In the rows, 128 means zero.
Each path is a new rotation, seen through one point. The rows after it are directions, each followed by how far the rotation turns it, in degrees a step (0 if it stays put).
Each turn is a multiple of 5 degrees from 10 to 175, or 0.
Each row of a path follows its step; steps can be skipped.

step 0: [124 126 127 126 141 123 137 132 129 129 143 138 124 139 136 127 125 131
 136 129 123 110 124 128 139 123 125 138 132 116 130 134 129 136 124 121
 129]
step 1: [134 131 124 126 139 129 121 126 115 124 144 128 123 133 142 128 139 123
 125 138 122 121 132 125 137 121 135 132 127 119 129 128 127 134 116 126
 134]
step 3: [132 122 124 121 128 131 127 124 136 118 140 130 117 141 132 141 134 137
 135 129 126 127 131 127 135 126 125 128 126 117 139 126 116 125 135 117
 134]
step 4: [131 131 119 124 126 138 120 137 126 126 144 125 120 127 130 129 127 145
 117 126 126 119 135 124 131 127 130 125 131 123 134 119 123 128 128 114
 140]
step 6: [128 123 124 116 127 127 120 119 121 124 133 120 119 134 120 122 133 138
 128 137 125 113 114 132 144 127 131 131 131 124 135 126 128 132 134 128
 132]
step 7: [116 117 116 117 135 130 125 132 127 124 132 123 123 119 138 124 132 129
 123 130 122 113 122 134 134 131 129 138 132 125 126 121 125 140 137 119
 133]
step 8: [121 139 120 124 145 121 122 130 131 121 130 129 121 131 142 138 134 128
 130 124 130 118 121 131 141 131 134 139 133 125 135 121 131 129 131 121
 123]
step 10: [121 130 123 126 126 137 133 126 120 141 132 129 121 124 138 136 131 128
 134 126 114 127 130 133 139 129 132 131 117 125 145 125 123 138 133 114
 131]
step 11: [128 137 133 127 125 131 135 126 133 132 138 126 126 136 130 138 125 140
 137 131 120 114 126 127 136 118 125 142 131 119 138 124 129 136 128 115
 131]
step 12: [134 135 120 120 124 124 136 130 125 128 139 122 125 129 142 120 136 135
 123 139 121 117 127 120 130 123 123 132 127 119 135 125 125 133 114 120
 135]
step 14: [124 120 127 117 125 125 128 123 137 121 131 124 116 131 125 134 145 131
 131 131 129 124 129 129 141 127 128 140 135 123 132 134 121 125 129 118
 145]
Directions:
[127 123 129 129 126 126 127 130 130 132 130 126 131 129 125 128 128 129
 124 126 129 125 129 127 126 126 130 132 130 127 126 130 132 128 129 125
 128] -> 155
[132 123 129 131 129 131 126 129 127 125 132 128 127 129 129 129 125 128
 123 127 131 129 124 127 129 129 129 127 129 128 129 128 125 128 130 130
 128] -> 25
[129 131 130 130 129 126 130 125 132 127 126 130 126 133 126 130 127 129
 132 126 131 128 124 128 130 129 126 131 130 127 129 131 130 127 130 128
 128] -> 130
[128 131 128 124 122 128 127 126 133 129 129 127 125 128 127 129 127 129
 125 129 130 128 128 124 128 128 128 125 127 128 125 128 125 130 127 128
 130] -> 40
[129 131 130 128 130 125 127 129 124 131 129 131 127 128 125 127 130 125
 123 126 130 128 129 127 132 130 128 126 127 129 130 132 130 128 124 128
 130] -> 90
[132 128 129 127 127 134 130 127 128 127 128 129 130 127 128 129 131 131
 127 127 128 128 130 126 127 128 128 130 126 123 127 133 125 127 124 126
 126] -> 35

step 0: [130 143 120 124 124 121 141 128 134 135 124 137 120 130 128 126 118 119
 125 132 130 128 137 117 122 146 136 124 112 127 130 134 129 127 129 127
 136]
step 1: [138 135 115 133 130 137 125 123 130 119 133 128 121 124 128 114 129 112
 124 115 127 135 124 132 135 133 121 125 125 130 119 121 127 121 128 113
 117]
step 2: [129 130 133 135 129 131 129 119 117 115 132 124 129 140 134 140 129 115
 127 133 142 122 132 131 126 135 131 117 122 138 119 138 136 122 134 130
 140]
step 5: [123 133 124 131 138 122 138 123 123 118 116 131 123 116 119 132 120 130
 117 129 123 123 136 122 135 137 130 128 120 128 128 121 129 139 145 122
 136]
step 7: [130 129 127 145 137 118 132 113 131 133 126 123 128 129 128 136 121 126
 120 129 131 114 136 120 117 118 127 123 131 141 119 131 129 115 135 126
 125]
step 8: [134 120 130 130 126 142 136 114 137 119 123 133 138 120 124 125 128 132
 128 128 134 127 139 132 115 145 133 131 140 124 129 132 132 133 123 119
 119]
step 10: [129 146 133 141 127 127 131 137 138 114 119 122 122 125 123 129 122 126
 126 128 134 141 143 123 126 128 127 138 127 131 126 126 129 135 129 114
 130]
step 11: [136 128 115 131 135 122 129 122 131 120 131 127 123 131 135 117 124 124
 134 117 136 133 118 134 119 134 134 138 123 116 127 139 141 121 140 130
 136]
step 13: [121 120 133 120 136 133 114 111 130 123 132 133 122 135 123 119 129 118
 126 122 136 132 139 132 126 139 126 137 140 135 125 133 132 133 128 118
 137]
step 14: [127 135 126 131 134 126 130 111 120 127 119 117 135 114 145 127 127 130
 136 122 127 130 124 122 134 128 132 123 125 140 132 135 135 141 122 129
 139]
step 15: [116 132 126 134 129 130 137 131 130 138 135 138 127 119 124 136 116 117
 127 127 123 145 137 136 124 123 137 135 130 133 127 129 134 136 135 113
 134]
Directions:
[127 125 128 128 131 125 125 126 128 131 128 127 126 130 127 126 126 128
 123 127 124 129 128 131 128 128 129 128 126 127 129 131 126 125 133 127
 130] -> 170
[126 130 128 125 126 127 126 129 132 131 132 126 129 127 125 128 131 127
 127 129 127 130 126 122 126 128 126 130 127 131 125 128 128 126 128 125
 128] -> 120
[126 125 130 130 127 129 130 129 125 128 128 127 129 124 127 127 129 130
 132 132 125 128 125 129 127 133 126 127 126 127 126 133 131 128 131 129
 129] -> 120
[131 129 128 127 128 124 126 129 127 128 131 130 130 126 132 128 129 128
 130 128 129 121 130 127 127 128 125 128 125 130 131 129 127 126 130 128
 133] -> 155
[128 127 128 132 125 128 127 129 131 132 127 133 128 127 131 126 128 127
 130 125 128 129 127 129 132 125 127 127 126 130 124 129 127 130 129 129
 125] -> 130

step 0: [124 129 123 125 125 123 117 111 121 131 129 132 135 126 142 127 125 133
 136 125 117 124 135 133 144 134 122 120 123 129 134 118 131 134 133 121
 131]
step 1: [133 124 131 141 126 129 122 126 124 121 119 133 132 142 127 127 136 131
 129 142 120 135 134 135 136 122 116 130 134 129 132 125 118 142 122 125
 138]
step 3: [133 124 129 133 127 124 116 126 119 134 120 129 130 131 136 128 124 117
 141 127 131 134 135 131 130 119 113 122 118 132 130 139 115 126 133 128
 139]
step 4: [128 121 122 116 124 141 123 125 132 136 116 136 119 141 115 134 127 137
 138 132 123 136 125 129 133 124 122 120 123 131 129 128 122 139 133 134
 123]
step 6: [122 120 130 124 132 144 121 126 132 128 125 128 123 136 125 123 139 119
 120 136 130 132 127 127 136 120 112 122 121 132 127 140 122 131 116 119
 124]
step 7: [131 120 119 121 123 137 133 120 118 139 133 130 138 136 126 132 122 128
 125 123 126 122 123 121 144 119 129 115 125 124 114 127 125 125 130 120
 130]
step 9: [128 125 122 121 123 145 117 133 115 126 129 128 130 136 125 128 133 136
 124 114 129 124 117 131 127 131 126 119 133 134 120 123 119 139 120 129
 119]
step 10: [128 130 122 130 128 132 140 131 114 121 128 125 126 124 126 122 126 124
 124 116 127 125 138 140 135 125 115 127 127 132 112 132 112 124 137 125
 127]
step 11: [116 123 124 116 134 134 111 118 131 129 122 133 129 118 124 122 133 132
 124 114 128 129 133 141 140 132 123 127 128 129 126 134 127 137 129 122
 123]
step 12: [139 131 123 133 133 130 134 125 120 129 124 134 140 128 132 135 135 143
 125 126 131 131 129 141 144 128 125 123 139 122 115 122 121 136 131 127
 136]
step 14: [122 124 125 130 130 131 119 124 116 142 127 132 145 127 143 136 131 124
 127 116 136 135 117 138 125 124 119 123 125 131 122 127 128 134 129 130
 134]
Directions:
[130 126 129 128 123 132 129 127 126 126 131 127 128 129 128 126 128 127
 128 127 125 122 126 127 129 128 129 131 126 128 128 127 130 126 126 124
 124] -> 35
[129 126 128 130 130 128 129 126 131 129 131 129 133 131 128 129 129 127
 126 128 128 127 130 128 132 127 133 129 128 125 131 131 125 129 124 128
 130] -> 65

step 0: [130 128 137 133 130 121 125 118 124 120 119 130 135 144 125 130 123 125
 125 131 126 117 124 116 119 123 139 122 122 120 136 130 127 122 143 136
 126]
step 1: [130 121 123 126 127 123 145 136 118 139 116 121 131 124 129 125 123 126
 135 138 131 129 132 117 125 132 118 115 132 128 123 119 131 131 124 130
 137]
step 3: [133 138 130 123 127 111 125 121 132 137 126 125 126 129 129 134 135 131
 123 126 117 115 141 119 130 127 140 122 118 129 127 124 127 135 141 130
 130]
step 4: [127 135 128 122 120 126 128 134 133 131 125 127 129 133 114 144 121 135
 137 130 134 137 127 124 126 138 121 113 132 123 117 129 125 122 118 132
 139]
step 5: [122 129 124 120 124 134 131 135 132 116 126 127 126 125 127 124 130 133
 115 136 144 112 134 139 125 125 138 126 127 128 129 120 132 115 129 136
 123]
step 6: [138 128 134 136 118 130 123 120 125 134 117 131 141 126 125 134 122 129
 125 127 130 123 135 121 120 135 129 128 119 131 124 127 136 144 140 141
 120]
step 9: [130 128 132 133 130 113 127 125 132 128 129 125 130 131 130 136 139 137
 124 125 136 133 135 122 132 142 128 136 130 123 118 122 140 138 143 134
 137]
step 10: [129 121 120 130 132 122 121 130 128 124 134 136 129 116 117 138 127 130
 141 132 129 128 126 145 125 130 123 112 140 131 121 128 125 120 130 136
 127]
step 11: [123 129 132 119 144 133 119 129 132 119 123 128 133 125 128 121 125 132
 109 121 138 117 143 128 128 123 120 123 125 132 124 132 128 132 126 126
 121]
step 13: [143 127 126 126 140 122 131 114 123 121 119 133 127 121 123 119 132 127
 127 131 133 136 115 133 124 121 127 117 137 122 126 121 120 117 129 131
 134]
step 15: [124 118 135 139 130 115 111 134 125 134 125 129 130 140 136 130 134 130
 134 130 131 133 134 129 128 136 129 124 130 111 131 126 124 126 141 123
 126]
Directions:
[132 126 127 130 126 132 129 126 125 126 125 130 124 130 130 124 128 128
 128 130 131 129 125 125 124 127 127 128 127 127 130 128 126 130 129 131
 127] -> 55
[128 128 129 124 125 130 129 128 128 126 130 132 131 128 128 124 130 129
 126 127 129 126 125 130 130 130 127 126 130 132 129 127 124 126 127 127
 130] -> 125
[124 128 130 132 126 127 129 129 132 124 128 130 128 129 131 128 131 128
 132 129 127 130 129 130 127 125 131 126 130 128 129 126 126 126 127 131
 126] -> 140
[129 126 131 129 124 124 129 130 127 128 131 130 129 130 128 130 130 125
 128 124 130 129 129 125 125 127 128 126 123 130 127 128 130 129 131 125
 128] -> 125

step 1: [142 128 140 129 127 128 118 145 130 130 138 127 126 123 120 124 139 130
 132 133 130 125 135 131 146 124 127 123 125 131 128 128 129 132 122 123
 130]
step 2: [140 131 127 130 124 119 132 126 136 120 130 129 128 133 133 129 120 130
 130 136 133 122 128 128 134 138 127 114 118 120 140 129 116 133 129 118
 126]
step 3: [132 134 127 123 141 125 129 140 130 120 125 131 131 117 127 130 136 129
 138 126 124 131 126 120 130 118 132 117 125 122 140 127 123 126 144 130
 134]
step 4: [132 132 145 118 133 129 127 131 121 120 128 124 137 121 121 132 122 137
 124 116 135 116 125 134 131 134 129 118 132 128 137 133 130 129 126 129
 121]
step 5: [130 122 129 122 138 142 128 125 141 132 131 135 129 121 134 131 118 134
 126 129 124 119 124 124 123 124 142 124 127 118 129 130 122 137 131 121
 120]
step 6: [137 134 139 121 128 133 119 136 129 124 130 126 116 127 129 123 139 129
 127 133 126 127 124 122 127 117 137 121 131 133 125 146 134 134 126 130
 123]
step 8: [143 126 123 130 132 131 127 125 128 133 134 120 127 119 137 124 130 124
 140 127 124 131 117 111 123 124 126 116 137 121 132 125 131 127 135 126
 133]
step 9: [131 127 129 125 136 128 124 128 114 112 127 116 130 120 129 116 128 137
 122 124 137 127 131 126 131 126 131 117 129 129 126 126 140 123 123 118
 129]
step 12: [127 133 133 130 135 121 113 130 134 118 120 137 129 123 116 132 127 119
 127 134 139 122 131 121 141 127 132 120 125 131 129 123 129 130 127 119
 134]
step 13: [138 135 139 127 127 126 121 129 137 124 141 121 134 126 127 139 126 122
 136 124 130 132 120 122 123 137 127 121 133 121 132 117 121 136 134 123
 125]
step 15: [129 132 134 125 136 139 120 132 126 126 125 131 119 127 118 128 124 140
 137 123 138 131 126 129 134 124 134 121 141 130 130 122 118 136 123 136
 118]
Directions:
[125 128 127 129 129 129 128 128 123 129 128 123 128 128 127 126 125 129
 126 126 128 132 127 127 129 127 126 124 124 128 132 126 126 130 131 131
 128] -> 65
[127 130 131 126 128 125 129 131 131 127 127 129 127 126 126 132 126 127
 131 127 130 130 132 131 129 130 129 129 126 124 130 129 129 131 133 129
 125] -> 35
[124 124 128 127 130 129 126 127 131 133 124 128 129 127 124 127 130 130
 129 130 127 127 132 125 127 127 129 128 127 127 129 126 126 128 130 126
 132] -> 155
[129 127 127 129 125 127 124 128 130 131 128 131 126 130 127 128 128 126
 128 132 129 129 124 130 129 127 128 126 122 131 127 131 129 133 127 128
 130] -> 70
[127 132 128 125 131 126 127 129 125 128 128 131 127 132 127 128 132 129
 127 127 132 129 131 126 127 123 129 125 127 130 124 125 129 127 128 129
 127] -> 125
